(in the rows, 100 means zero)
One turn moves every row onto another: examples first, then more rows asked:
q52: [94 91 71 96 109 92 74 90 111 94 109 106 134 99 104 121 105 91 103 94 126 80 86 72 89 72 86 117 86 99 78 93 105 118 76 105 100 97 64 128 104]
q99: [89 102 98 97 94 60 100 110 108 92 116 86 113 72 83 127 137 101 118 119 104 85 82 98 106 94 91 100 96 140 104 110 94 76 99 116 107 123 61 113 93]
q285: [106 89 97 106 97 116 79 88 125 105 108 96 109 100 84 114 81 110 89 93 129 80 96 67 75 83 94 109 81 122 59 85 116 117 74 90 86 109 73 130 94]
q272: [111 101 78 93 91 110 68 77 106 94 80 114 105 95 114 130 82 93 109 98 114 74 82 83 86 99 89 119 80 102 80 92 106 126 91 119 97 119 57 104 87]
q789: [87 76 102 79 103 109 124 104 122 94 92 106 125 118 108 99 104 127 93 84 115 130 103 89 114 104 124 84 85 97 70 98 108 80 91 89 100 108 109 117 60]
q641: [102 99 75 71 108 93 54 125 89 124 110 72 111 102 107 113 97 94 99 96 105 110 105 100 135 77 75 86 94 111 117 118 84 87 91 114 84 107 76 106 67]
q946: [120 106 106 110 94 94 62 130 93 120 96 89 87 99 66 104 88 115 123 111 79 114 113 115 103 92 85 93 89 98 90 117 102 83 82 62 74 117 65 105 85]
q648: [128 101 113 74 86 74 106 100 117 87 107 81 85 94 107 142 96 108 100 117 108 88 93 86 94 114 81 99 86 121 87 85 65 79 92 115 115 145 80 110 71]
q910: [73 75 94 74 97 83 113 128 125 91 58 96 98 105 115 116 94 116 81 99 72 95 75 82 104 107 114 93 79 108 97 119 101 108 122 75 99 115 92 129 86]
q367: [89 108 95 90 96 79 126 110 111 92 90 79 114 59 99 99 90 107 84 132 96 102 97 88 86 88 85 63 114 127 77 120 100 115 104 65 104 109 65 122 97]
q275: [106 126 103 91 81 99 91 104 77 122 89 79 92 93 103 89 65 109 102 113 99 113 116 116 107 99 65 94 89 79 91 83 87 91 76 98 99 125 68 89 75]
q440: [107 99 72 79 120 100 87 85 110 113 91 127 108 103 121 110 76 111 120 123 120 70 83 91 85 72 84 118 91 116 70 99 115 109 97 96 113 105 68 113 67]
q736: [129 101 117 106 96 81 78 101 102 122 94 69 105 100 80 100 96 117 113 97 124 118 103 101 134 93 89 85 81 96 117 69 108 104 81 87 74 100 55 105 90]
q691: [100 71 104 70 102 68 131 123 127 71 80 94 93 117 120 101 87 111 108 110 92 79 74 85 96 100 99 100 60 90 103 78 94 86 115 84 96 109 90 128 92]
q717: [115 107 69 69 136 90 82 121 96 119 100 88 70 108 100 93 73 105 119 127 98 101 118 103 122 82 94 86 114 104 108 84 85 83 81 76 85 88 77 109 99]
q479: [69 84 110 86 102 105 140 97 125 86 71 94 118 74 106 106 92 112 76 111 96 115 85 97 104 105 119 74 98 112 78 110 105 110 103 75 109 119 87 114 81]
q362: [120 117 68 72 130 90 79 118 92 120 100 88 73 97 100 98 70 99 119 125 98 102 118 112 125 78 100 82 109 107 104 85 83 84 83 82 89 87 76 110 100]
q862: [77 75 103 94 92 96 114 100 122 73 118 92 90 77 87 108 127 98 104 97 91 74 87 98 116 98 116 107 79 113 96 113 105 62 102 118 105 130 83 104 87]
q98: [108 102 107 109 95 96 63 136 95 118 93 86 89 105 67 105 88 116 120 109 79 112 105 114 101 100 82 96 97 95 92 118 104 89 84 60 67 120 59 104 90]
q344: [111 99 104 92 84 92 109 102 135 82 88 81 102 74 83 113 116 111 101 129 125 99 123 70 107 97 121 89 102 141 98 100 84 97 89 83 96 111 62 100 115]
q179: [93 76 97 87 107 91 119 132 104 70 81 91 107 124 110 117 85 112 113 93 92 96 94 86 99 116 141 104 87 66 98 103 108 83 113 110 88 102 74 112 103]
q562: [117 105 101 91 125 100 99 136 92 126 128 60 114 100 90 130 69 104 98 115 96 113 98 89 118 75 103 73 123 100 87 99 86 113 71 89 91 109 64 101 82]
q385: [108 130 101 94 79 94 82 103 76 120 89 75 99 92 106 96 68 107 98 111 102 119 121 122 109 95 72 90 86 79 91 88 83 93 76 95 99 121 65 94 80]
q480: [133 110 120 110 98 80 76 104 97 122 99 66 99 102 81 107 89 113 110 98 119 118 104 100 124 92 91 80 75 99 119 69 108 105 85 84 75 100 58 106 91]
q963: [124 112 103 92 128 96 95 137 85 124 130 63 113 101 91 132 71 98 101 116 91 116 105 88 111 72 103 74 115 96 92 103 85 104 74 86 94 109 63 105 87]
q353: [102 103 77 77 109 85 51 124 91 125 111 68 112 105 107 119 96 97 98 99 105 115 112 104 132 73 77 80 89 115 114 113 85 92 91 105 86 101 80 109 69]
q264: [110 97 98 87 117 113 78 88 109 113 82 124 97 114 105 109 84 119 98 113 121 78 103 80 78 95 100 135 87 96 68 119 107 94 96 79 104 115 51 127 95]
q783: [82 78 104 79 101 110 129 88 135 72 99 97 105 77 92 93 117 99 93 107 122 98 98 96 123 95 140 90 92 122 97 99 100 81 98 85 105 110 81 103 102]
q837: [89 64 88 97 106 87 123 118 121 65 109 99 112 113 109 93 89 122 121 103 95 97 109 88 91 84 105 89 88 72 74 96 118 68 95 98 98 103 102 99 67]
q734: [94 102 93 92 131 115 88 97 100 118 110 101 104 97 95 113 72 99 89 104 115 71 77 82 71 89 101 110 101 120 68 113 120 104 97 93 90 108 54 146 104]
q918: [87 81 80 95 95 113 107 98 113 74 110 97 71 92 100 99 85 103 101 79 82 88 95 94 103 106 121 73 90 104 85 94 130 77 107 120 84 114 101 94 69]
q941: [112 98 89 69 82 76 88 117 120 94 70 87 70 93 108 113 96 117 71 105 83 90 103 75 95 112 88 88 91 116 91 130 82 105 117 61 97 122 73 132 94]
q912: [76 95 88 78 102 106 120 98 95 77 108 105 106 104 107 89 111 93 87 70 106 109 88 99 114 112 134 88 90 74 95 103 113 74 102 104 96 102 75 114 100]
q176: [118 106 93 58 100 44 115 111 111 93 103 93 87 103 116 97 97 112 101 116 111 79 72 101 98 96 69 92 80 107 99 87 84 86 114 71 115 109 72 140 89]
q502: [83 82 96 91 109 97 122 121 106 103 79 93 106 108 103 115 78 124 110 88 85 103 70 100 105 115 130 77 86 115 85 97 136 96 119 116 84 106 99 122 66]
q366: [100 72 110 84 106 86 133 105 121 66 113 82 88 91 113 121 89 103 105 113 84 74 84 84 94 98 93 97 73 92 83 87 88 68 96 121 109 134 98 111 74]

q789 moves to q912
q275 moves to q717
Now these:
q353 moves to q385
q272 moves to q440
q941 moves to q367
q862 moves to q366

One turn moves every row onto another: examples first, then more rows asked:
q309: [81 131 118 116 103 94 82 81 79 105 102 119 86 108 75 80 101 82 131 64 139 95 128 115 134 117 84]
q210: [122 144 101 118 101 43 111 101 125 61 105 133 83 146 72 99 83 97 112 75 124 74 111 142 124 88 81]
q239: [104 122 127 85 79 101 110 116 96 92 85 129 78 136 60 124 115 81 125 77 104 102 83 106 99 131 60]
q392: [98 115 126 91 80 88 110 85 95 79 80 141 102 131 71 134 105 88 129 86 89 105 93 92 98 125 59]
q564: [131 149 103 108 92 47 104 85 132 112 99 134 99 156 54 104 72 112 134 75 116 85 96 119 127 95 73]
q490: [113 138 136 107 105 83 84 75 78 104 114 115 100 103 91 82 101 78 132 71 121 87 127 103 120 107 94]
q784: [132 146 105 97 79 41 106 91 144 107 96 140 112 151 63 110 81 106 132 76 112 85 104 119 125 108 77]
q840: [135 127 99 135 136 99 87 99 115 87 94 124 70 125 93 128 99 121 129 71 111 91 112 109 134 132 56]
q635: [92 110 130 105 111 80 91 78 77 89 103 109 95 107 73 77 99 79 133 60 129 95 135 112 132 110 77]
q841: [111 137 109 102 105 37 116 95 141 79 72 120 102 142 62 82 100 94 156 79 121 80 103 109 119 111 98]
q990: [113 136 111 118 94 44 114 101 128 72 99 135 88 152 84 89 87 85 110 86 117 69 105 138 126 83 82]
q44: [109 136 88 136 110 116 84 103 112 92 80 127 74 131 99 131 80 114 122 76 109 98 119 101 128 127 60]
q12: [96 134 118 110 91 85 93 96 85 93 118 99 97 109 77 87 110 76 138 63 141 88 133 107 129 117 98]
q114: [112 119 118 80 80 87 118 110 104 82 88 133 80 133 80 128 128 71 126 88 95 113 97 103 103 129 70]
q80: [125 152 102 120 104 54 120 97 131 61 94 133 82 151 82 89 86 95 113 69 124 65 116 124 120 90 96]
q46: [97 139 134 131 99 86 82 85 92 105 100 111 93 103 80 75 105 77 135 66 133 100 131 106 111 121 92]
q200: [124 138 103 157 118 103 84 102 115 88 81 126 72 132 95 130 93 111 114 56 107 96 122 111 112 128 60]
q173: [105 141 109 111 112 27 120 97 134 80 66 127 97 137 71 95 95 108 146 89 112 96 93 117 124 105 91]
q170: [121 124 109 146 120 112 89 111 113 87 83 124 75 119 97 132 84 112 119 72 108 77 109 117 140 134 70]
q547: [100 111 126 91 85 85 110 104 97 76 77 124 98 140 65 144 133 88 132 67 98 89 91 108 107 137 67]
q836: [117 129 90 140 105 112 104 98 112 89 99 132 70 128 92 122 81 123 116 75 115 104 132 104 137 127 60]
q407: [109 145 121 110 113 35 118 97 127 73 74 122 109 145 70 84 94 111 153 94 111 82 106 118 119 107 90]
q689: [127 147 101 139 105 107 88 104 113 84 91 116 87 125 101 138 85 131 120 64 115 81 122 96 123 124 69]
q53: [86 119 130 88 86 97 107 87 90 89 64 126 84 136 72 134 117 79 121 79 95 102 92 107 102 122 66]
q299: [137 142 100 104 87 49 104 83 144 92 93 144 103 156 55 119 84 103 129 64 113 70 92 112 123 108 83]
q451: [104 119 129 105 78 88 109 94 107 97 78 129 85 140 59 134 125 70 124 69 96 111 96 112 97 139 70]
q631: [96 143 126 108 103 80 90 98 73 107 98 116 95 93 85 82 97 83 134 52 120 98 124 104 125 116 98]

q44 moves to q309
q12 moves to q547
Now these:
q170 moves to q631
q80 moves to q841
q784 moves to q210
q840 moves to q490
q392 moves to q836
q46 moves to q451
q173 moves to q564

